One turning vector, and how many ticks it has turned:
The counts run from 0 to 314.
[127 133 150 132 117 136 156 116 109  95 134 162 122 123 139 129 120  84
 133 130 102 137 107 167 148 138 134 105 125 124 116  86 147 132 120 175
 222 135 161 131 126 104  91 114 149 127  91 156 116 130 113 130  61  70
  93 109 148 160] -> 9
[106 100 124 141  95 142 145 148 151  90 154 144 136 125 168 136  93 119
 106 144 133  92 126 171 187 164  94 133 120 126 123 132  70 179 137 172
 190 133 179 138 123 108 128 146 148 134  91 136 132 100 110 104 122  92
  92 134 132 148] -> 89
[112 144 124 115  76 139 138 134 125 121 158 150 118  69 139 105  91  99
 135 120 153 145 136 137 174 172 121 116 124 110 133 115 136 153 147 158
 160 149 153 126 118 155  83  97 169  91  86 144 115 122 137 115  78  82
  84 135 157 150] -> 192
[ 98 113 130 169 131 129 139 136  79  92 126 169 123 133 143 137 106 153
 111 129 113 126 104 145 116 162 111 138 114  83 158  97 126 183 119 115
 192 165 169 131 155 111 118 143 132 107 103 156 167 130 144  85  90  95
  89  94 120 108] -> 139
[113 145 164 133 115 129 146 130 123  98 142 136 121 140 127 117 148 119
 118 120 157 167 107 179 153 129 120 124 158 111 148 107 121 162 123 132
 193 115 171 153 113 166  95 125 134 176 122 187 139 140 125  83  84  81
 123  84 167 172] -> 313
[115 123 144 163 101 115 155 147 106 104 114 130 147 112 111 142 171 141
 117 118 141 162 108 141 119 155 146 150 121 129 129 132 155 125 135 154
 186 133 164  96 117 154 124 119 138 123 117 123 145 154 154  90  41 139
  64 123 147 154] -> 27
[ 90 123 156 113 126 124 106 141  89 120 123 163 115 147 135 115 142 166
 100 134 137 156 109 180 120 147 144 106 109 115 152 130 129 178 163 139
 195 157 163 158 140 119 111 128 148 124  88 148 162 124 131 103  78  92
  84  79 115 136] -> 134
[107 106 178 119 113 146 116 144 107 108 133 132 138 100  95  96 113 133
  86 115 151 118 127 164 176 159 127  99 144 100 169 103  89 145 181 134
 183 124 144 141 110 142 108  76 137 117 103 128 108 139 148  74  98 106
  87 123 132 160] -> 68
[112 147 126 101  77 171 147 103 104 119 173 132 129 106 151 118  87 100
 120 149 141  89 119 104 154 179  81 128 129 126 129 108 137 163 153 174
 188 109 148 150 126 152 101 103 150 128 116 132 135 105 128  97 101  89
  92 139 142 133] -> 177
[ 99  85 117 143 100 152 141 128 119  92 190 126 135 103 142 145  79 116
 131 112 120 100 122 166 172 168  83 147 129 109 127 105 126 154 127 157
 196  89 167 146 138 145 132 149 130 162 110 155 149 113 131  82  97  99
 135 149 125 130] -> 292
[119 164 123 141  79 117 121 141 113 100 162 147 122 106 125 125 100 158
 154 141 151 150 115 150 128 162  93 133 130  85 150 131 142 152 125 130
 155 151 159 166 133 157 109 101 128  78  55 165 151 143 115 103  48 104
 118 108 129 116] -> 127
[ 87 138 162 133  66 137 131 130 151  85 173 144 145 107 141 144 110 112
 113 162 172 114 121 177 175 152  98 152 123 130 100 107  91 154 149 166
 159  89 163 141 113 146 122 128 132 148  86 161 133 131 102 119  67 107
 126 135 146 141] -> 104
[109 125 160 142  90 134 147 152 107 115 115 154 132 138 110 143 153 144
 129 129 119 141 109 186 123 149 144 162 112 125 113 158 138 131 130 188
 178 164 153 117 109  91 143 124 163 136  65 128 169 125 146 124  80  90
  62 107 135 157] -> 19
[113 116 154 112  99 164 168 117 108 120 166 141 115 108 159 124  79 103
 129 108 126 123 123 152 138 186 116 144 127 138 120  96 119 149 114 184
 201 114 151 121 127 134 109 154 160 159 112 155 117 100 155 109 120  66
  97  90 140 139] -> 190
[ 97 152 167 133 111 142 129 131  95 115 128 150 154  90 132  93  59 142
  82 148 146 115 128 122 178 189 104 121 140 102 161 110 128 137 175 133
 156 128 137 122 120 134 120  84 135  94 129 156 147 121 107  61  78  90
 116 134 109 118] -> 53
[ 92 101 146 135 121 140 149 154 144  97 149 145 143  80 157 120 124 132
  88 128 131  94 126 152 197 137  98 134 162 110 160 112  91 172 142 120
 183 122 189 122  98 141  91 104 136 117 119 150 111 123 144  87 122 112
  91 134 135 174] -> 81
[104 140 126 142 120 140 158 131 135  79 146 191 120  76 157 112  78 115
 125 122 114 118 137 153 171 168 107 152 156 141 119 106 133 146 128 151
 165 125 177  98 133 130  99 101 155 110  80 165 136 134 127 134  83  68
  92 118 133 113] -> 205
[ 84 164 141 122  74 112 142 143  88 125 183 160 148 125 129 134 116 162
 101 114 147 152 100 175 105 158 122 172 116 101 139 128 118 168 144 162
 171 135 145 145 131 151 137 140 134 157  77 143 169 118 151 121  67  95
 119  78 108 126] -> 121
[120  68 160 130 100 146 153 158 130 108 167 132 132 105 146 142 138 143
 107  95 131 117 103 151 149 148 122 124 134 107 138 100 101 109 145 122
 194 104 171  97 150 161 108 136 135 132 134 150 113 145 170  74  86 122
  74 137 141 165] -> 276
[116 119 119 125 104 171 120 148 128  87 162 120 155  94 104 119 102 124
 119 146 145 110 114 167 201 180  86 132 131 113 158 145  70 149 166 126
 186 148 152 140 119 149 126 104 138 134  79 108 103 124 127 126 120 105
  69 130 149 165] -> 76
[ 86 156 124 135 103 129 145 127  88 106 142 172 137 131 137 121 107 174
 113 138 112 117  89 136 120 149 108 141 127  97 168 123 142 192 155 136
 172 170 136 154 142 116 113 107 147 118  76 127 178 129 148 130  82  97
  91  75 104 122] -> 135
[121 119 142 160  84 165 103 134 118  86 144 118 112 147 110 152 132 117
 100 151 134 122 109 115 144 147 115  92  99  93 138 100 137 159 174 151
 166 136 144 144 143 137 120 124 124  89 114 107 141 156 125  88  52 115
  40 146 163 126] -> 156
[124 106 174 131  82 152 157 154 184  83 188 140 154  96 152 150  99 137
 101 119 146  88 123 164 195 143 100 148 134 131 125 106 117 132 151 112
 171  97 149 123 142 163 107 129 137 142 133 170 159 142 128  88 102 111
  95 132 146 164] -> 284
[113 162 128 165  91 137 150 147 109  94 153 152 133  91 121 143 147 137
 129 139 139 134 124 140 140 164 129 169 113 130 113 134 148 126 154 161
 176 139 143 100 112 153 108  83 126 122  93 134 136 177 121 137  17 147
  76 136 148 154] -> 26
[ 96 121 156 161 131 113 109 136 120  75 116 174 150  92 134 128 124 116
  83 141 140 144 145 165 176 151 119 129 125 133 118 116 144 141 150 170
 158 119 173 114 105 130 117 107 133  98 113 184 142 151 115  88  54 118
  81 147 138 137] -> 220
[123 137 133 145  97 141 122 142 107 105 168 131 132 134 114 112 155 119
 139 100 161 185 107 183 144 144 131 118 111  92 136 147 112 165 140 170
 193 125 163 167 118 165 123 146 145 173  90 140 138 132 132  98  75  89
 121 117 154 145] -> 309
[ 90 137 135 138 116 165 116 123 103 100 173 137 131 127 123 136 129 173
 101 157 119  95 106 132 119 169  99 143 119 141 146 137 144 184 171 146
 191 137 140 164 127 126 130 103 147 146 100 115 181 130 136 110  93 123
  66  94 115 127] -> 149
[ 95 146 171 151 116 154 165 118  95 103 132 159 144 122 140 144  93 146
 112 162 116 121 119 141 147 195 111 148 134 146 119 113 148 130 163 161
 192 102 148 105 140 104 140 125 138 143 124 157 170 131 107  78  68 100
 109 121 102  98] -> 38
[128 160 135 109  51 139 145 146 149 130 165 155 144 110 138 115  90 112
  89 120 155 125 111 139 179 162 126 147 136  97 127 132 129 138 138 159
 135 149 149 121 108 165 104 122 169 128 110 140 133 114 169 118 125  79
  60 103 156 156] -> 187
[108 142 131 109  64 160 123 113 117 128 181 117 130  89 136 125 101 109
 112 138 171 114 116 121 146 172  97 134 121 113 129 123 134 147 148 164
 168 106 127 161 118 190 105  92 156 121 109 126 136 127 153  97  99 109
  65 130 168 168] -> 178
[133 126 155 142 116 116 148 160 140  96 135 174 165 121 143 126 163 137
  87 125 127 169 103 171 149 113 146 128 131 128 131 147 162 143 159 164
 138 138 172 102 114 145 110 114 160 144  90 139 168 163 131 101  71 107
  63 121 168 159] -> 216
[108  98 150 116 119 166 127 113  84 126 140 113 139 139 151 135 120 129
  77 166 120 110 113 138 137 169  98 124 105 139 121 115 136 178 161 164
 219 114 164 169 126 135 111 142 143 160 133 132 155 113 128  73 112 107
  48 120 145 138] -> 162
[130 144 143 152  86 124 146 153  92 119 133 142 166 114 120 123 138 143
 104 112 149 154  85 121 141 167 152 118 112  95 131 125 156 108 174 157
 159 136 150 111 148 134 134 128 133 112 127 118 157 156 129  61  29 119
  86 143 141 120] -> 41
[134 134 145 131  69 105 160 160 134 117 179 147 141 134 151 143 155 142
 130 125 138 159  67 158 126 108 152 118 147  73 140 123 156 136 115 143
 170 122 160 138 125 152 138 158 150 141  94 156 165 127 133  73  55  98
 128 100 154 147] -> 115
[114 144 134 132  73  85 153 145 118 118 164 138 150 129 166 136 150 128
  99 123 154 148  89 151 135 128 160 111 108 106 112 133 116 168 155 187
 167 126 179 148 140 143 116 159 156 148  88 116 157 132 124 108  49  89
 124 140 139 138] -> 106
[112 123 145 113 117 148 167 135 109 105 150 152 150 103 132 102  80 139
 105 118  97  96  95 132 165 165  95 122 171 112 175 101 118 152 148 126
 186 112 139 120 117 115 112 107 126 131 123 143 147  94 126  70 140  72
  97 102  99 135] -> 66
[110 146 148 137  89 122 118 160 137  88 143 146 161  93 125 125 139 149
 104 139 140 150 122 187 174 129 115 159 133 158 120 145 154 123 162 159
 147 149 162 126 105 163 122  77 159 145  72 141 168 166 109 131  74 120
  65 106 150 145] -> 215
[101  55 148 119 121 144 160 147 127 116 144 126 141 107 160 139 123 138
 114 106 123 105 116 147 155 159 117 112 109 117 130 108 100 141 141 127
 205 119 193 119 141 123 117 164 144 122 128 141 133 121 153  55 115 116
  79 146 116 158] -> 277
[ 94 129 139 147  95 130  86 139 117 103 153 149 141 109 120 137 130 177
  68 156 136  99 100 127 142 153  95 168 127 113 163 130 143 179 177 117
 157 146 134 138 120 169 109  92 144 108 112 118 198 148 144 103  91 142
  40 110 150 146] -> 150
[118 142 133 142  35 100 138 169 137 132 163 115 144 109 143 139 157 130
 124 131 180 161  94 164 134 111 145 137 132  72 130 136 139 153 117 142
 141 138 170 145 108 178 116 124 136 106  87 153 170 140 128  86  59 112
 125 124 138 158] -> 114
[ 90 155 158 129  58 159 134 145  90 118 146 127 140 115  85 125 109 164
 115 147 125  98 101 133 151 165 106 155 139  89 160 126 113 138 157 150
 169 121 111 148  97 122 162  73 140 100 101 132 136 116 133  98  81 102
  87 121 116 136] -> 251
[103 150 126 168 100 136 125 129 125  75 166 149 116 110 134 138  95  91
 136 123 155 133 132 158 195 166 107 141 137  92 140 122 112 161 112 141
 173 142 162 151 128 139  93 126 133 106 100 174 141 142 116  75  81  74
 144 135 133 134] -> 307
[113  94 166 142  76 113 150 162 166 106 165 140 148 138 154 149 171 129
  98 113 151 133  91 179 163 108 151 143 135  97 117 127 112 159 116 160
 165 109 172 119 125 145 130 168 139 142 115 156 156 130 150  67  84 101
 110 127 151 152] -> 101
[118 116 129 142  69 134 165 157 136  92 172 115 153 131 146 138 169 120
 118  94 138 133  78 159 146 133 141 122 116 118 113 125  82 148 161 181
 183 120 166 124 139 144 117 156 137 177  93 103 121 129 146 117  68 124
  77 133 148 161] -> 92
[133  92 132 131  81 124 168 187 139 107 175 137 161 119 154 146 119 149
 119 106 114 102  91 157 169 120 126 118 119 115 135 145 119 139 148 135
 169 138 166 133 147 102 140 173 151 137 105 101 181 104 152  73 112 101
  92 135 127 142] -> 282
[128 136 119 150 106 144 155 149 113  94 150 149 142 167 130 153 120 170
 128 138  88 118  75 133 116 145  94 151 125  86 169 117 139 166 134 125
 183 161 156 137 159 132 137 128 142 136 124 131 177 134 125  97 102  97
  65  81 147 119] -> 144
[127 132 151 129  84 138 162 150  97 127 128 128 138 131 115 115 128 145
 123 134 142 119  89 116 134 160 141  81 123 100 157 114 105 125 182 146
 204 152 139 145 146 116 103 107 139 114 102 107  95 128 136 108  49 100
  77 123 124 145] -> 258
